128 stands for zero in the data rows.
One hidden rule gives every row of this table a label. Here are some rows, each with its label.
[ 72 125 114 143 199 160  97 145 110 104 176 133 157 236 185 141 116 134 162 151 141 124 144 128 152 157 122 138 163 153 169 108 157  82 176 232 125 125 194 127 109 149 132 105 125 123   0 133] 2
[215  63  63 137 106 134  51 128 122  74 139  86  70  63 255 136 119 171 138  51 153 120  68 114 127 110 115 114 146 140 255 165 149 113  92  45 100 175 148 165 146 141  70 122 180 156 203  31] 4
[ 99 183 115 111 100 168 145 176 124 149 112 175 134 255   8  97 149 186 118 111  97 146 158 130 160 126  98 100 197 135  84 115 203 107 127 147 120 178 142  91 146 119 144 107  94 124 109 156] 2
[117  77  73 104  98 158 174 125 102 143 172 157 155  47  64 147 124 185 135  97 111 157 154 128 127 111 103  82 243 111 141  78 166 130 101 188 103 172 153 111 100 128  70  84  39  93 160 151] 3
[ 75 106 209 182 139  72 120 168 132 229 102 109 128  58 193 145 139  99 116 141 165 111 113 161 109 158 150 146 147 128 139 133 135 138 144  35 156  89 138 161 143  97 166 192 194 131 108 109] 2
[ 42 253 173 146 150  81 184 108 167 158  82  55 119   0 255 144 156  34 104 161 164  98 120 130 101 156 108 159  61 100  44 158 120  95 137 150 145  73   0 145 171  99 227 141 197 183  88 198] 2
[171 137  91 118  48 156 144 158  96 150 139 129 142 154   0  91 125 127 120  73 123 182 165  95 161 137 139 130 183 129 144  43 160 100 135 159 111 144 186 129 121 198  71 131 103  99 128  12] 3
[172 121  90 146  39 119 126 140 114   6 213 163 141 160   0 119 111 147 123 136 107 145 146  79 158  72 141 105 170 116  65 109 165 120  96 146 148 193 192 122 105 135 116 128  86 125 158 118] 2
[ 35 240 160 143 180  82 135  93 157 172  93  74 101   0 220 174 147  62 104 188 160  85  75 162 120 183 119 170  58 106   8 197  44 106 132  57 146  92   0 138 158  67 168 176 178 172  84 166] 2
[ 72 164 127 144 123 159 121 118 120  65 128 148 124  53 112 146 105 182 137  93 117 111 102 120 163 113 111 110 219 121  77 140 143 162 156 173 122 143 196 124  96 146 106 132 144 102 153  77] 2
[156  87 123 151  69  69 146 136 131  96 130  84 109 149 196 123 127 114 105 119 118 131 207 111 169 144 123 124 138 139 137 123 116 130 150 115 145 154 114 117 111 135 139 115 131 166  35 164] 1
[109 168 194 149 190  77 103  44 155 119  67  56  86  17 255 151 123  71 105 126 192  74 105 174  82 164 183 138   0 117 199 207  39  29 141  36 134  45  73 181 182  90 149 153 195 188 108 255] 2
[ 48 154 129 118 177  68 148  88 161 183 101 132 138 218 117 113 139  96  95 104 163  70 141 156 128 127 125 148  81 125  20 134 150 117 166 112 133  80 146 123 156  99 158  96 148 161  48 136] 2
[  0 216 167  82 205  84 169 186 132 255  45 150 191 255 187  94 167 131  83 216  98 157 239 166 124 238  96 172 219  76  42  48 156 201 181 249 158 100  92  79 126 137 196 100 127 176  44 250] 2
[255 116 135 174 125 135 119 121 122  38 102  74 102   0 176 166 109 110 141   0 167  85  48 106  86  88 133 157  72 162 228 169  77  64 108 132 130  98 108 154 127  98  80 193 190 118 255 115] 3
[117 174 122 127  91 134 150 125 115  89 152 149 148 131  97 141 123 129 139  60 113 121 131 126 158 122 121 119 255  88  71 101 128 138 149 104 139 164  96 148 124 128 129 117 123 128 183 129] 3
[166 106 153 101 126 159 114 115 128 103 186 143 136 153   0 133 138 162 158 124 149 131 121  97 134  61 118 134 194 146 196 169 126  92 135  82 109 131 129 102 127 101 105  50 123 103 156 163] 3
[ 10 171 116  70  90 119 154 133 123 133 105 150 202 255  57 117 136 152 132 206 121 203 219 183 123  50 111 105 115 120 191  98 156 146 147 228 140 182 104  90 108 166 152  75 112 139 182  74] 3
[114 168 141  89 102 117 110 150 148  80 148 111 198 183 217 106 132  88 108  82  99 122 156 105 117 157 128  78 192 128 119  85 174 150 148 135 140 136 143 141 124 133  89  84 165 130 165 140] 3
[ 56 140 111  66 159 209 161 176 125 164 131 160 191 255  10  79 147 159 103 200  77 179 189  86 173 161  80  67 255  55 146  65 193 204 156 243 106 170 131  75 136 183  83  96 114 116 100  85] 2
[158 149 135 129 145 111 140  81 174 155 112  78  88 174 255 165 142 116 130 224 128 135 135 160  94 123 151 130  72 125 114 173 117 124 188  34 160  27  78 122 144  74 133 206 168 138  92 174] 2
[198 153 166 145 141 161 131 125 162 118  80 109 115  10 255 146 142  72 134  64 143  53  91 155 101 168 163 125  42 143 237 182 118 100  98  29 125 111 124 146 146 107 116 193 186 172  66 147] 2
[114 131 172 136 188  68 118 100 180 148 103  48  59  16 213 166 105  59 105 237 144 105 163 117  68 148 173 150  86 100  35 166  67  90 130 100 125 119 112 122 152  97 128 171 192 207  44 217] 2
[238  55  93 149  96 204  69 128 119  54 134 168 115 158  29 138  94 227 157  49  76 152 192  84 103   7  86  86 206 132 124  47 122  76  65 126  76 157 208  98 101 201 139 118 124  45 179   0] 2
[ 97 225 201  87 198  45 122 113 148 211  55  99 146  73 255 138 153   0  71 255 142 112 169 186  93 226 153 168 106 125  22 191 104 131 159 210 180  41  25  95 165 114 201 189 152 175   0 123] 2
[255  64  74 181  56 145 139 160  96   0 187 160 109 211   0  95 112 227 138  73  79 136 106  50 161  35 109  69 255 142 215  93 158  82  78 201  84 234 238 109  95 183  60  78  92 124 255  54] 2
[ 33 201 194 106 196  40 151  94 212 255  56  30 120  69 255 149 150  52  90 245 184  83 114 142  84 189 143 188   0 115  77 218  37 138 139 107 209  62  43 174 191  74 159 222 175 195   0 255] 3
[138 164 121 129 113 162 121 104 123 123 127 132 119  48  52 120 113  96 110 118 168 131 145 152 130 114 149 172 141 129  41 122 144  86 108 127 110 110  98 144 137 159  88 180 129 112  23 149] 4
[203 154 110 134 170 158 138 145 119 146 160 158 175 173  78 152 112 143 159 107 130 158  96 119 137 172 160 104 181 135  51  96 142 208 133 188 135 149 126 111 137 151 162  90 152 125 103 207] 2
[  0 139 115  89 133 120 178 194 117 211 110 169 157 137 192 142 159  66  99 255 103 133 143 142 108 151 102 109 178 114  93  80 161 214 173 136 127  80 101 107 111 105 180 123 161 159   0 249] 2
[ 55  81 105 111 128 153 190 181 103 118 200 137 232 176  82  83 123 134 143  61 108 154 147 162 154 114 138 135 201 118 188 104 108 144 154 255 119 167 157  51 136 128 139 137  90  91 190 164] 3
[251 165  81  93  97 150 139 165 127 165 163 174 121 255   6 119 134 207 136  48 147 142 116  82 161  99 120 101 191 142 119 151 144 155 145 117 113 134 164  84 126 127 155  69 107  97 181  88] 3
[ 28 148 128  40 141 128 174 223 126  80 165 124 218 164   0  81 128 156 125 197 102 159 242 117 144 145 124 110 214  89 141  94 171 184 161 160 151 121 172  59  86 140 162 103  92 179   0 203] 2
[155 135 139 140 171  92 114  75 148 141  97  97 134  71 255 152 124 128  90 203 143  72  93 133 104 191 120 171   0 153 121 188  68  70 111  45 173  30  80 162 155 122 135 214 178 136 143 243] 2
[140 101 114 120 120 173 158 138  88  38 200 140 212 255   2 154 123 142 136 144 123 189 180 124 194  85  92 120 186 143 160 114 147 172  66  88  74 176 213 111  81 137 106  97 133 100 234 119] 3
[ 86 113 127 115 133 112 150  76 168 255  63  64 123  18 255 138 160  58 118 212 164  68 107 155  98 184 163 186 144 131   7 109  98  85 125  59 119  77  43 157 156  86 179 186 131 171   0 255] 3
[ 72 118  82 148  99 160 154 101 117 190 163 155  92 255  84 128 101 178 141  98 115 128 153  78 122  51 120 119 184 154 211 110 125 165 105 149 121 170 142 141 121 176 101 100  78 110 220  64] 3
[138 115  86 168 120 162 121 144 168 140 166 119  75  93 108 118  88  79 114 145 142 144  67 152 104  80 144 152 131 129 149 157 158  31 115  24 130 120 133 173 135 142 153 127 104 106 219 132] 3
[126  90  83 134  78 184  93 129  84  55 137 188 113 159  84 135  97 216 109  79  99 151 167  91 125 169 118  86  92 129 186 153 134 105 119  65 108 139 169 113 106 150  94  75  85  87 198  84] 2
[ 87 191 134  93 137 119  57  86 147 113 129 116 131  67 203 149 136  43 126  79 128 132 138  81  90 156 156 130  80 133  27 167 128 119 149 127 141 105 123 145 140 128 128 155 150 122 169 234] 3
[163 134 106 105 107 140 141  94 134 128 139 138 118 175 139 139 161 152 129  92 134 141 127 165 121 150 126 116  28 126 239 102 105 120 185 203 142 138 140 101 134 124 118 121 135 144 226  71] 2
[144 126 128 116  95 146 131 152 149 176 134  86 189  53 203 111 105  82  88  94 116 119 168 151 136 123 133 153 172 122  85 178 154 156 162 175 122 113 111 125 127 108 142 169 115 110 197 192] 3
[174  85  95 170  36 203  41  73  80  74 204 157 122 185   0 165  74 255 170 130 111 171 184 109 179   0 132 110 243 174 255  74 157  76  47 176 105 220 175 138 126 166 159  56  87  97 194  22] 3
[107  98  99 160 144 121 155 139 128 116 173 165 154 172  39 126 150 130 121 133  81 138 170 123 161 130 125 113 177 119 190 131 156 166 116 188  98 180  77  98 127 172 114 110 145 130 190 120] 1
[255   0 101 229   0 255  33  25  89   0 241 113  57   0   0 144  68 255 151   0 175  97  41  12 103   0 142  75 163 207 255 225 129   0  55   0  68 219 249 207 106 151  21  93 185  28 255   0] 3
[134 155 107 147 133  94 136  59 157 130  90 117 112 127  67 133 147 123 125 195 114 157 128 154 119 172 141 164 115 120 148  87 133 151 183 152 118  80 120 110 140  86 143 138 110 151 183 151] 1
[134  93 167 123 203  32 190 136 149 187   0  73 166 109 172 120 154  67 105  93 129 149 161 167 134 187 137 123  62 125  49 123 122 193 179 179 192  75  36 118 132 156 220 114 189 161   1 247] 2
[113 122 171 167 250  82 131  86 157 193  46 129  63   0 213 171 123   0 151  83 185 102 145 101 105 143 165 142   0 124  70 184  88  27 151  68 146 119  70 203 154  74 101 171 141 174 106  82] 2
[198  50 104  99  97 154 108 112 124  95 156 106  32 169 124 133 133 143 143  19 149 123  61  89 107  83 110 124 102 155 192 157 146  53 121  32 138 160 200 129 149 156 119 147 120  90 225 105] 4
[110 207 100 130  80  81 151 107 132 152 163 155 170 160 104  90 132  94 143 167 125 120 144 122 127 112 136 137 123 133  80 147 118 182 103 161 183 137 178 146 136 143 131 140 116  99 164 202] 4
[ 44 214 148  67 191 132 152 194 155 210  17 155 178 170 198 106 182  70 106 255  79 116 145 172 138 207 120 138 123 109  41 156 153 198 162 164 143  99  82  89 137 111 157 160 127 189  20 255] 2
[ 45 226 168  71  93 134 146 163 103 255 112 142 140 225   0 103 149  30 100 255 113 175 140 143 173 162 103 123 169 110 132 103 138 231 181 219 139 111 115  89 144 132 123  98  85 145  58 188] 2
[ 84 190 181 134 176   4 142 122 166 136  40 107 157   0 215 167 181  47 116 154 164  96 197 181  79 255 154 193   0  97 103 125 134 198 134 134 137  68  37 120 168  89 139 185 112 178   0 255] 2
[255  83  79  54  75 176 180 177  88  83 254 239 169 236   0  95  89 255 142  50  83 171 183  91 172  94  92  63 255 120 124  90 192 194 144 134  87 220 249  86  81 200 133  35  74  67 183   0] 3
[101 136 207 118 168 112 105 126 131 206  90 109 127  85 182 132 133 150 124 180 109 120 139 135 110 184 137 182 127 105  53 165 118  71 130  60 157 101 109 106 136 128 123 172 161 152 159 178] 2
[193  85 123 189 131 141  83  99 130 188 110 127  76   0 199 178 106 100 107  97 155  84 134 140 113 143 150 141   0 137 109 169  96 137 100  61 144 138 148 132 133 100  98 139 154 118 242 187] 2
[ 74 171  84  74 211 129 171 211  88 233 144 177 208 255 141  57 163 178  86 224  85 187 188 126 168  91 111 103 255  58  53  47 181 207 172 255 145 223  68  61  90 107 172 135  64  79  48 137] 3
The hidden rule looks at only part of the columns. Which column or columns, counting from 0, in order?
3 25 39
Which label does each new row get?
[160 176 144 134 103  75 110 131 130 156  52 107 142  97 151 130 145  93 120 169 127 103 117 132 104 129 137 166 211  93  37 174  87 148 154 158 133 101  36 120 139 125 162 142 141 166 162  84] ~ 2
[186 161 106 153 137 137 102 114 118  89 123 133 167 103   0  86 118 180 130  47  91 142  51 104 130  79 141  77 210 151 180  88 125  59 114 106 127 199 175 149 106 126  79 103 160  78 181  99] ~ 3
[ 95 122 113 104 113 192  55 113 129  65 233 131 141  53 131 128 133 133 157  87 125 137 120 118 120  76 142  98 180 161  83 116 143 141 123 169 128 130 161 153 129 161 150 108 123  81 169 158] ~ 4
[101 157  97 117 110 180 119 136  99   0 151 127 103  90  19 155 104 244 173   0 113 156  96  82 132  82 118 133 165 149 235 157 126 109 125 106 113 142 162 144 112 177 115 151 133  59 241  17] ~ 4
[ 81 145 185 180 187  92 126  87 133  96  41  27  70   6 241 165 115  99 151 133 164 111  83  84  95 150 153 155 106 136 163 167  85 133 166   7 153  91 107 167 179  91 164 195 180 114 103 172] ~ 2
[  0 172 145  57 180  69 171 200 130 255  70 151 203 126   0 115 157  57  89 255 114 119 184 192 118 203  76 130 167  98   0  96 147 165 206 175 134 162 142  93 170 106 194 143 143 156  52 191] ~ 2
[110 180  81 106  71 108  88 125 116 134 142 170 190 245   0 105 147  99 118  26  91 154 140 116 114 172  99 130 146 122  59  88 140 159 117 226 156 151 134  97 138 124 181  84  73 148 141 108] ~ 2
[ 64  77 122 185 101  91  69 145 135 178  97 179 145  92  85 154 118 144 118  41 163 113  50 138 138  68 153 131  81 146 166 134 132 138 153 128 113 115 134 167 125 117 114 174 154 139 149 103] ~ 3
[154 103  79 114 114 139 143 137 110  37 152 157 112 186  47  93 119 148 164 153 124 123 182 150 148  93 111  79 162 135 103  76 167 169 142 185 116 153 149 103  88 144  90 116  85 116 255   0] ~ 3
[171  82 168 177 203 159 138  95 135 109  72  94 101  20 189 180  97 121 142 113 178  89   3 119 117 166 175 114   0 181  77 155  99 107 114  63 134 101  77 141 164 123 129 116 135 147 160 105] ~ 2
[ 56 123 168  77 161 126 136 171 161 109  25 134 142  47 115 107 143  92 125 219 151 112 146 155 115 223 141 136  46 108  69 144 105 199 124 122 164  96  76 142 107  59 133 192 138 163  31 155] ~ 3
[ 88  90  24 118  59 205 170 116 109  83 153 163 171 222  54 102 154 229 128 240  94 186 159 115 163  57  78  83 235 144  64  31 185  98 167 219 119 169 179  89  98 177  86  84  62 110 251  44] ~ 3
[134  62 129 193  90 114 124 113 133  81  86  59 102 206 119 126 141 129 118  21 134 103 107 172  99 154 131 151  52 124  45 213 145 127 131 154 140 135  97 184 129 130 137 140 175 109   0 133] ~ 2
[164 127 148 207 193  92 121 140 149 132 128  99  99  52 255 140 183  10 154 191 182  85  79 136  75 155 172 194  24 136  81 231  90  53 144 146 153  98  40 194 172 108 157 187 188 157  31 137] ~ 2
[255   7 105 189  98 244  79  27 109  56 156  93   1   0 111 194 116 134 176   0 166  71   3  46  51   4 189 156  44 168 243 219 104  24  55   0 109 104  95 207 100 139 101 213 202 138 197 120] ~ 3
[ 56 210 178 110 147 104 171 131 147 172 122 139 122  67 255 140 126 104 106 148 115 117 117 162 130 172 140 149 244 120 117 148  87 153 180 176 140 118  55 144 128 132 189 153 152 150 152 118] ~ 3
[120 117 144 127 178 124 126 130 129 202 110 138 120 151 227 119 141 142 102 204 144 120 177 163 105 228 123 146  84 106  64 105  93 221 149 136 157  96 114 113 129 127 174 157 178 116  87 255] ~ 2
[148 114 121 189 113 209 125  69 113  92 139 123  78 209   0 119  86 124 127  10 122 147  54  88 135  54 129 108 140 127 192 101 161 127 102 155  94 100 179 146 123 141  58  86 134  88  96  84] ~ 3
[158  84 159  90 180  62 141 125 127 140 152 106  65 168   0 133 113 121 137  97 104 124 111 128 111 147 158 119 140 130 104 122 103  77 122 152 132 169 140 146 130 139 147 170 134 160 197 176] ~ 3
